The rows of D fall into 3 groups, which share some directions, and each row is roughly a mix of its group's hidden directions.
D:
.11 .10 -.08 .23 -.08 .26 -.10 .42 .08 .08 -.07
.37 .13 -.07 -.11 -.09 -.10 .17 -.15 -.13 .02 .33
-.33 -.21 -.08 -.17 .14 .13 -.25 -.16 .00 .01 -.24
.10 .38 -.21 .00 .22 -.15 .00 .05 .25 .08 -.15
.02 -.40 .17 -.17 .20 -.15 -.12 .17 .02 -.17 -.09
-.20 -.14 -.05 -.02 .14 -.09 -.18 .35 -.01 .33 -.10
.25 .10 .29 .10 .24 -.24 -.03 .22 .11 -.15 .06
-.41 -.10 -.01 .03 .18 -.23 .05 -.25 -.17 .03 .11
.08 -.17 .01 .05 .40 .10 -.07 -.38 .02 .09 -.01
.19 .00 .10 .33 -.14 .21 .18 .06 .06 -.25 -.21
.11 .30 .05 -.06 .31 -.14 -.33 -.12 -.04 .09 .10
.00 -.06 -.37 -.01 .20 .04 -.08 .32 .25 .10 .02
-.01 -.15 -.08 .01 -.42 .26 -.18 -.08 -.06 .22 .06
-.34 .04 .39 -.15 -.03 -.04 -.10 -.04 .03 .11 -.21
-.19 -.06 .30 .09 .23 -.12 .14 -.19 .01 .29 -.15
.12 -.03 -.41 .29 .00 .08 .23 -.02 -.04 -.17 -.12
-.22 -.21 .20 .02 .25 -.14 -.24 .17 .09 .22 .10
-.32 -.12 .09 -.30 .19 -.12 -.21 -.22 -.02 .09 .04
-.19 .06 -.08 -.01 .11 -.12 -.14 .11 .25 -.13 -.43
-.13 .06 -.44 -.11 -.21 .09 .15 -.02 -.03 .24 -.08
-.08 .15 .01 -.10 -.29 .03 -.08 -.37 -.14 .29 .05
-.02 .24 .05 .06 -.28 .00 .25 -.26 -.25 -.15 -.05
-.24 -.08 -.23 -.06 -.33 .16 -.02 -.18 -.16 .17 -.16
-.03 -.20 -.23 .23 -.05 .04 -.24 .37 .12 -.07 .06
.10 .13 -.03 -.25 -.16 -.15 .14 -.35 -.17 -.14 .19
-.06 -.10 .38 .06 -.04 .20 -.26 .18 -.09 .23 .03
-.28 -.16 .26 .07 -.13 .10 -.01 -.16 -.17 -.23 -.23
.15 .07 -.07 .11 -.09 .08 -.08 .50 .09 .16 .12
-.16 -.01 -.14 .07 .04 -.17 .24 -.42 .01 -.19 .13
-.13 -.11 .20 .13 -.33 .25 -.13 -.27 -.12 .02 -.05
-.13 .27 -.28 .05 .10 .30 .22 .02 -.15 -.07 .13
.05 -.14 .36 -.09 .07 -.25 .04 -.15 -.17 -.28 -.09
.25 .24 .12 .00 -.20 .23 -.22 .11 .05 .28 -.02
-.03 .16 .20 .01 .14 -.46 -.05 .14 .09 -.14 .15
-.16 -.02 -.17 .24 .03 -.01 .09 .41 .10 .18 -.18
-.15 -.27 .12 -.02 -.32 .06 -.11 .07 -.20 -.04 -.30
.18 -.27 -.01 .17 .06 .05 .02 -.19 .04 -.43 .03
-.15 .20 .31 .01 -.10 .08 .01 -.35 -.25 .02 -.04
-.01 -.15 -.30 -.07 .10 -.09 -.10 .40 .22 .09 .02
.19 .01 .28 .38 -.06 .24 -.10 .11 -.07 -.07 .11
-.28 -.14 -.34 -.11 -.16 -.02 .30 -.05 -.11 .07 -.06
.19 .22 .21 .07 -.02 .26 -.01 -.35 -.19 .04 .05
-.05 .25 .10 -.01 -.27 .15 -.18 .37 -.05 .14 .04
.01 -.34 .11 .00 -.32 -.13 -.23 .20 .04 -.13 -.06
-.29 .11 -.11 -.18 .21 .01 .23 .18 .22 .17 .12
.01 .35 .17 .21 -.14 .10 .15 -.20 -.20 -.17 .09
.03 -.34 -.12 -.23 -.33 .19 .17 -.03 .04 .01 -.07
-.02 -.09 .27 .38 .01 -.03 .30 -.06 .02 -.04 -.20
.09 -.15 -.01 .07 .20 -.18 .08 .34 .13 -.31 -.14
-.04 -.09 -.14 -.03 -.34 .13 .08 -.31 -.09 -.26 -.18
-.06 -.22 .28 .12 .22 .14 -.26 -.24 -.01 -.16 .00
.10 -.04 .22 .04 .16 -.24 .26 .20 .01 -.33 -.06
.25 .19 .28 .09 -.29 .19 -.18 .06 .00 .15 -.04
.03 -.24 .32 -.16 -.17 -.19 .19 .11 .00 -.22 -.12
.00 -.07 -.19 -.01 .05 -.33 .12 .30 .04 .23 .23
.11 -.09 .09 -.09 -.46 -.04 -.09 -.01 -.11 -.01 -.32
.32 .08 -.21 .23 -.02 .26 .23 .10 -.01 -.06 -.15
-.15 .25 -.18 -.01 .41 -.15 .01 .13 .20 .03 .05
-.05 .23 -.08 -.04 .23 -.11 -.19 -.19 -.03 .22 .33
-.05 -.46 .11 -.16 -.22 .04 -.18 -.03 -.08 -.06 -.12
-.17 -.12 .34 -.10 -.06 .03 -.27 -.07 -.32 .06 -.08
.25 .20 -.25 -.09 .05 .19 -.07 .21 .07 .31 .07
-.16 -.11 .11 .04 .09 .04 -.47 .00 -.03 .28 -.08
.24 -.03 -.07 .11 .15 -.09 .26 .38 .13 -.19 .01
.05 .16 .07 .16 .37 .19 -.11 .30 .08 .03 .17
-.02 .14 .13 -.02 .36 -.24 .20 .03 .06 -.26 -.19
.11 .26 -.03 -.09 -.21 .02 -.19 -.38 -.04 .21 .01
-.23 -.18 -.21 -.15 .00 -.29 -.03 .32 .16 -.06 .00
.07 .12 .34 .05 .32 -.02 -.22 .07 .02 .14 .23
-.12 .02 .47 .02 -.14 -.06 -.01 -.06 -.30 .05 .07
-.15 -.32 .12 -.24 .14 -.04 -.15 -.16 -.18 .06 .26
.04 -.21 .33 .08 -.14 -.23 .02 .13 -.15 -.22 .23
-.06 .41 -.13 .12 -.10 -.08 -.28 -.13 .12 .20 .00
-.27 .32 .15 -.11 .14 -.05 .17 -.23 -.04 .14 .18
-.13 -.06 -.02 .00 -.20 -.31 -.02 .31 -.08 -.12 .29
.03 -.02 -.27 -.11 -.21 .30 -.12 -.11 .05 .33 -.04
-.08 -.19 .05 -.08 -.12 -.23 .12 .34 -.15 -.12 -.28
-.30 -.14 -.08 -.17 .28 -.21 .22 .04 -.13 .07 .17
-.17 -.11 .18 -.27 .15 -.27 -.19 -.14 -.05 .07 .24
.15 .00 .03 -.26 .10 .01 .41 .02 .12 -.05 -.28
-.01 .28 .32 .13 -.07 -.16 -.02 -.30 -.18 -.11 -.04
-.03 -.03 .02 -.15 -.40 .03 .11 -.19 -.27 -.15 -.19
-.02 .06 .54 .16 -.13 -.01 .02 .14 -.02 .09 .04
.22 .24 .22 .19 .26 .04 -.21 .16 .13 .01 .11
-.15 -.05 .38 -.02 -.05 .19 -.25 .02 .12 -.15 -.24
.07 .11 .13 .15 .28 .06 .27 .04 .10 -.19 .33
-.15 -.14 -.14 -.12 -.04 -.15 .09 .33 .29 -.05 -.26
-.02 -.11 -.16 -.12 -.37 .02 .00 -.39 .05 .15 -.06
-.32 -.31 -.09 -.15 -.08 -.01 -.09 .08 -.11 .32 -.09
-.06 -.15 -.23 -.19 -.26 -.07 .28 -.30 -.02 -.10 -.03
.05 -.08 .20 .03 -.25 .30 -.35 -.05 -.09 .03 -.17
.24 .30 -.20 .10 -.26 .16 .12 .20 -.12 .07 .08
-.16 .01 .27 -.21 -.07 -.18 -.18 -.34 -.14 .08 .07
-.36 -.10 .30 -.09 .10 -.15 .02 -.19 .05 .07 -.24
.22 -.24 .03 -.07 .30 -.23 .05 .21 -.03 -.21 .14
-.32 .06 -.07 -.19 .04 .17 -.15 -.29 .04 .19 -.22
.04 -.16 -.34 .17 .13 -.23 .34 -.10 -.01 -.06 .03
-.11 .23 .01 -.11 -.28 .20 -.09 .30 .08 .02 -.25
-.08 -.29 -.06 -.11 -.10 -.15 -.08 .39 .25 -.05 -.05
-.34 .16 -.12 -.01 -.04 .22 -.27 -.12 -.21 -.03 -.15
-.24 -.42 -.05 -.13 -.20 -.02 .13 .01 -.13 -.08 -.17
.07 .24 .18 .27 -.20 .17 .09 .03 -.16 -.30 -.10
.18 .27 -.34 -.09 -.25 .19 .12 .07 -.03 -.07 -.11
One row of each group comes first, with its name. Which group is each row after those in?
-.23 -.29 -.04 -.29 .14 .15 -.03 -.10 .04 .00 -.30 -> <73>
-.21 -.17 .10 .05 .22 -.35 .03 -.03 -.07 .24 .21 -> <62>
-.07 .06 -.20 .23 -.07 -.07 .39 -.16 .10 -.26 .05 -> <36>

.10 -.28 -.01 .19 .04 .03 .15 .38 -.02 -.25 .09 -> <73>
.09 -.37 -.23 .10 -.12 .24 -.06 .26 .04 -.06 -.10 -> <73>
-.02 .38 -.04 -.07 -.08 .12 .10 -.20 -.22 .30 -.06 -> <62>
.03 .14 .11 -.13 .05 .04 -.03 -.40 -.23 .20 .25 -> <73>
.28 -.04 -.31 -.04 .15 .19 -.20 .22 .15 .08 .12 -> <62>
-.05 .14 .36 .01 .28 .02 .02 .01 -.13 .07 .34 -> <36>
.48 .25 -.08 .06 .05 -.16 .17 .07 .07 -.03 -.04 -> <73>
-.08 -.06 .28 -.14 -.39 .00 .12 -.14 -.01 -.05 -.28 -> <73>
-.18 -.14 -.20 -.28 .03 -.02 -.16 -.23 .04 -.32 -.11 -> <62>
.03 .24 .05 .24 .05 .15 .42 .07 -.09 -.06 .17 -> <73>
.04 .00 -.30 -.01 -.01 .09 .03 .39 .24 .08 -.21 -> <62>
